In the data rows, 128 means zero.
Here are some points:
[138  94 188 137 150 156 106 140  94]
[163 172  22 130 130  66 111  95 217]
[109 155  76  85 126 123 154 129 175]
[141 129 101 155 108  68 123  85 170]
[120 119 171  85 180 150 115 182  74]
[130 113 141 139 139 172 108 109  49]
[ 94 144 133 118 150 111 142 142 127]
[ 80 164 107 157 127 121 163 116 225]
[132 104 180 164 134 204 115  97  73]
[ 61 140 108  96 102 175 217 143 123]
[112 103 110  84 112 139 125 184  99]
[131  67 145 102  69 120  99 176  33]
[136 130 209 153 139 156  96 143  56]
[115 126 155 107 155 151 132 163 118]
[106  98 164  85  96 193  85 143  53]
[181 105 189 159 157 132  72 160  91]
[160 109 142 145 159 107 107 157 145]
[101 117 197 119 150 147 111 107  74]
[ 82 155 102  68 174 128 165 151 186]
[114 130  60 135  88 126 126 123 200]
[144 102 181 145 134 144  69 126 114]
[ 75 123  57  57  89  98 218 156 187]
[131 167 208 214 117 161 110  85  25]
[141  99 181 144 169 111 120 193  74]
[150 129 179 202 117 155  89 110  35]
[164 164 148 161 129 118 106 130 102]
[132 108 167 151 124 141 136 124 141]
[168 132  97  92  81  92 131 156 129]
[138 139 153 109 126  91 126 137 129]
[122 119 122 101 125  78  97 165 126]
[164 158 188 167 138 123 104 135  75]
[146  99 158 151  91 135 153 190  68]
[ 91 125  91 103 148 115 157 142 189]
Here are 16 more points, each followed by its number:
[ 91 135 201 120 156 139 127 154  68] 0
[149 126 166 131 119 154 110 132 123] 1
[131 116 187 141 106 171 127 155  97] 2
[172 123 122 134 132 112 100 134  94] 3
[112 146 112 159 107 138 178 107 155] 4
[ 90 125 112 108 156 122 155 139 161] 5
[114 133 190 113 144 137 111 155  78] 6
[164  86 204 147 162 140  86 168  76] 7
[105  97 154  76  87 180  99 135  51] 8
[120 117 123 156 135 186 146  85 151] 9
[ 97 153  98 157 122  84 178  77 194] 10
[ 97 132 164 119 155 130 117  92 107] 11
[149 153 179 142 192 179 120  98  78] 12
[144 137 199 150 139 149  94 115  63] 13
[122 121  49 132  97  75 110  97 116] 14
[146 100 185 132 163 122 110 205  66] 15
Which two of these numbered points are nearest to each point below, ignoring the direction in which the first points spread most? Their numbers follow each, nearest first.
[100 100 201 131  95 171 175 165  92] > 2 0
[ 94 117 129 114 164 132 152 136 147] > 5 0
[104 127 226 172 122 128 114 124  36] > 0 13
[109 182  91 162 154  95 153  53 188] > 10 13
[168 136 118 127 116 116  97 130  82] > 3 13
[124 145 108 168  91 146 140  84 134] > 4 10
[ 87 137 146 111 144 136 142 102 121] > 11 5
[104 110 125  67  78 168 110 141  79] > 8 2
[142 159 115 117 162  79 145  89 162] > 13 11
[123 133  89 142  93 142 102  71  82] > 14 13
[142 147  64 128 137 164 152  88 225] > 9 1
[ 99 131 130 123 153 141 148 135 145] > 5 13
[ 97 141 140 108 138 135 125  81 140] > 11 13
[119 104  64 154 140 155 146 124 197] > 9 1
[122 140  66  96 119  81 163  91 209] > 13 1
[ 96 153  61 140 100  93 178 137 195] > 4 13
[103  96 201 135  91 159 173 149  90] > 2 4
[100  89 239 128 100 194 157 179  44] > 2 0
[132 116 149 126 134 155 101 135 168] > 1 2
[120 135 178 167 114 153 141 126  93] > 4 2
[145 130 193 162 110 158 109 122 104] > 1 13
[109 131 154 116 154 143 127  90  96] > 11 13
[133 156  92 122 161 162 151  91 177] > 12 9
[107 101 155  85  87 180  86 139  61] > 8 2
[166 104  97 217 126 166  78  87 133] > 9 4
[139  91 149  89 116 135 129 210 124] > 15 7
[126 142 108 126 149 105 132  85 150] > 13 11
[123 112 151  55 142 160 138 182  96] > 6 15
[ 95 149  52 108 139 126 179 138 235] > 5 1
[170 131 153 117 124 123  83 150  32] > 3 13
[145  57 169  84  99 129  63 169  42] > 8 7
[113 107  27 130 130 143 153 126 231] > 9 1
[137 114 141 104 143 113 155 171  84] > 15 6
[128 112  66  95  92  61 113 107 136] > 14 3
[131 115 157 128 131 173 114 140 161] > 1 2
[162 136 176  79 158 160 126 145  90] > 6 1
[155 130 162 159 197 151  63  78  65] > 12 11
[115 175  55 148 151  82 167  51 157] > 10 13
[128  96 162 126  99 124  82 135  15] > 14 8
